Look-ups in named tables: a row name and a column name give one cell, copied from the table.

tabelel
fields: nemaze, guna, gotadi, fenudi, befaras
ruf: [25, 31, 61, 47, 39]
tov: [45, 39, 38, 44, 39]
limirab: [32, 39, 54, 26, 39]
nosa: [29, 41, 66, 24, 39]
didedo: [38, 32, 53, 31, 39]
kesupuf: [32, 29, 35, 36, 39]
ledola: [54, 31, 89, 43, 39]
lifesos: [51, 37, 40, 36, 39]

tov, befaras: 39
nosa, nemaze: 29
didedo, fenudi: 31
ruf, gotadi: 61
lifesos, nemaze: 51
didedo, gotadi: 53
tov, fenudi: 44
limirab, guna: 39
tov, guna: 39
ruf, guna: 31
limirab, fenudi: 26
ruf, befaras: 39
didedo, guna: 32
lifesos, gotadi: 40
lifesos, fenudi: 36
nosa, guna: 41
ruf, fenudi: 47
kesupuf, guna: 29
nosa, gotadi: 66
ledola, gotadi: 89

vavugid:
,liv,safo,rok,mul,nud,nul,sona,tepi
fazisu,4.19,5.05,4.06,8.65,2.82,3.37,4.63,5.64
sozam,7.11,5.69,5.88,3.82,6.22,3.37,5.75,5.32
mudisog,7.60,6.46,6.36,4.42,6.39,3.37,5.31,6.65
zomini,8.46,6.00,5.66,5.66,5.46,3.37,6.75,5.26
fekup,7.83,5.45,5.34,5.20,5.33,3.37,6.82,4.45
rim,7.19,5.75,5.90,3.88,6.22,3.37,5.78,5.38
relar,1.92,5.40,5.22,4.97,5.00,3.37,1.89,7.44
numozum,5.99,5.73,5.93,3.56,6.30,3.37,4.74,5.96
rab,6.48,4.87,4.24,7.52,3.52,3.37,6.64,4.02
tas,4.39,7.23,6.73,5.08,6.23,3.37,1.86,9.84
mam,7.88,5.94,4.89,8.47,3.74,3.37,6.71,5.49

zomini, nul -> 3.37
fekup, sona -> 6.82
fekup, mul -> 5.20
relar, liv -> 1.92
fazisu, sona -> 4.63
rab, nud -> 3.52
tas, tepi -> 9.84
relar, nud -> 5.00
mam, nul -> 3.37
fazisu, nud -> 2.82
Row with the largest rok: tas

kuz
|  | tebamu | gopena | lor | kuvid | lem | gudo | pevat |
|---|---|---|---|---|---|---|---|
| vedo | 0.74 | 0.94 | 0.58 | 0.20 | 0.30 | 0.15 | 0.61 |
| vof | 0.67 | 0.94 | 0.61 | 0.22 | 0.30 | 0.15 | 0.61 |
| vov | 0.68 | 0.94 | 0.60 | 0.22 | 0.30 | 0.15 | 0.61 |
| paga | 0.78 | 0.93 | 0.56 | 0.19 | 0.30 | 0.16 | 0.60 |
| mibo | 0.88 | 0.89 | 0.50 | 0.15 | 0.31 | 0.21 | 0.59 |
| kubero | 0.90 | 0.88 | 0.48 | 0.13 | 0.31 | 0.25 | 0.58 |
| medu | 0.88 | 0.89 | 0.50 | 0.15 | 0.31 | 0.22 | 0.58 |

gopena of medu is 0.89
kuvid of vof is 0.22
pevat of paga is 0.60
pevat of kubero is 0.58
lor of medu is 0.50
gopena of vedo is 0.94
gudo of medu is 0.22
gudo of kubero is 0.25
pevat of mibo is 0.59
Row with the largest lor: vof

goguran
         neb  simeb  narig
bidotog  0.2    0.5    0.4
por      0.5    0.5    0.5
daliv    0.6    0.5    0.5
las      0.2    0.2    0.9
rupodi   0.2    0.6    0.4
kogo     0.6    0.7    0.7
geridi   0.3    0.5    0.4

narig of bidotog is 0.4
neb of las is 0.2
simeb of rupodi is 0.6
neb of bidotog is 0.2
simeb of por is 0.5
narig of por is 0.5

tabati:
fields: kavi, kamopil, musim
fizip: [168, 35, 171]
pobudo: [187, 150, 193]
sudeb: [127, 80, 225]
fudofe: [51, 116, 58]

What is the kavi of sudeb in tabati? 127
What is the kamopil of fizip in tabati? 35
What is the kavi of pobudo in tabati? 187
What is the kavi of fizip in tabati? 168
What is the kamopil of fudofe in tabati? 116
What is the musim of fizip in tabati? 171
Which row has the largest musim? sudeb

Table modotik
         sotabur  nol  nipe  vir  zetog  bube
gakezaz      121   87   135  149    179   118
mur          122   78   132  156    183   118
dap           84  138   151  116    201    96
debigob      126   97   135  146    167   123
refabe       163  124   165   49    185   138
lop           73  138   111  214    123   106
kunolu       163  107   157   66    172   138
nel          115  101   106  217    123   136
zik          113   78   106  217    123   128
poranav       73  129   157  112    220    96
muvag        154  114   167   49    219   122
didiga       128  137   167   51    220   110

muvag, sotabur: 154
poranav, nol: 129
didiga, bube: 110
kunolu, vir: 66
poranav, nipe: 157
lop, nipe: 111
muvag, nipe: 167
mur, nipe: 132
mur, zetog: 183
refabe, bube: 138
muvag, nol: 114
kunolu, nipe: 157
mur, sotabur: 122
debigob, nipe: 135

Table tel
	siborog	kud	simoz	fafe	zesufun
naf	247	92	184	121	129
pup	83	192	120	166	179
zov	132	125	111	112	160
rovi	9	198	62	143	197
botaz	156	87	104	80	151
duka	144	216	190	216	166
rugon	86	167	104	140	176
nudi	248	132	216	165	132
pev	67	147	73	111	178
radit	96	224	155	206	179

rugon, zesufun => 176
pup, kud => 192
pup, zesufun => 179
pev, simoz => 73
botaz, zesufun => 151
duka, simoz => 190
nudi, siborog => 248
Which row has the largest siborog? nudi

nukov
|  | rekufur | keruvup | zuteram | degedas | dovegib | zevu | tabobup | bezozo | pugi |
|---|---|---|---|---|---|---|---|---|---|
| tebe | 15599 | 14378 | -38846 | 17691 | 27883 | 24818 | -24589 | -504 | -19369 |
| dasid | 64324 | -42555 | -7741 | 81245 | -26292 | 69201 | 10894 | 17778 | -2430 |
| vudu | 64384 | -32943 | -18301 | 68877 | -46721 | 73233 | -25131 | 48972 | 49462 |
| tes | 42219 | -22506 | -31113 | 47791 | -53164 | 38846 | -47841 | 26584 | 38394 |
| vez | 19856 | 55032 | 43619 | 13154 | 75435 | 6981 | 58596 | -18488 | -25884 |
| telelip | -62373 | 24987 | -871 | -74255 | 20382 | -63601 | -13762 | 8541 | 12597 |
| fusape | 4572 | 62701 | 76521 | -4018 | 72651 | -2807 | 77030 | 1705 | 8353 |
| zuz | 23799 | 85 | 51303 | 16284 | -11587 | 25903 | 40866 | 47189 | 56131 |
| bokiru | -26775 | -974 | 60299 | -31018 | -5531 | -21423 | 49208 | 38640 | 48101 |
| mosin | 63439 | 47575 | -27135 | 72965 | 50493 | 56723 | -18565 | -7290 | -19856 |

vudu, zuteram => -18301
telelip, bezozo => 8541
mosin, dovegib => 50493
zuz, dovegib => -11587
vudu, pugi => 49462
tes, degedas => 47791
mosin, rekufur => 63439
dasid, zevu => 69201

zub.csv
,rozorol,sarefik,moloki
farabu,302,364,217
vozimev,306,347,326
mem,342,352,226
refebe,260,281,408
dosu,97,212,896
belafep,239,319,406
nebif,263,284,422
lafomaf,325,316,447
relaka,288,333,278
dupuli,316,327,455
zokima,314,281,421
gizuma,534,429,117
semu,288,326,447
nimetol,413,381,219

mem, sarefik => 352
dupuli, moloki => 455
nebif, sarefik => 284
refebe, sarefik => 281
relaka, rozorol => 288
belafep, moloki => 406
dosu, moloki => 896
mem, rozorol => 342
vozimev, rozorol => 306
refebe, rozorol => 260
dosu, rozorol => 97
refebe, moloki => 408
gizuma, sarefik => 429
gizuma, rozorol => 534
mem, moloki => 226
semu, rozorol => 288
farabu, moloki => 217
relaka, sarefik => 333
Row with the largest rozorol: gizuma

vulonem
|  | tedaz | dirazu | ruk |
|---|---|---|---|
| nibo | 57 | 76 | 15 |
| gan | 61 | 80 | 27 |
| ras | 81 | 31 | 71 |
| garog | 78 | 21 | 65 |
| dal | 19 | 83 | 61 |
| dadasur | 42 | 38 | 86 |
| bilama | 35 | 55 | 50 |
| bug | 43 | 35 | 93 |
| banupa | 26 | 33 | 89 |

gan, tedaz: 61
bug, ruk: 93
nibo, tedaz: 57
gan, ruk: 27
garog, tedaz: 78
dal, tedaz: 19
dal, dirazu: 83
bilama, ruk: 50
nibo, ruk: 15
gan, dirazu: 80
ras, ruk: 71
dal, ruk: 61
banupa, tedaz: 26
bilama, tedaz: 35
dadasur, dirazu: 38
Row with the largest ruk: bug

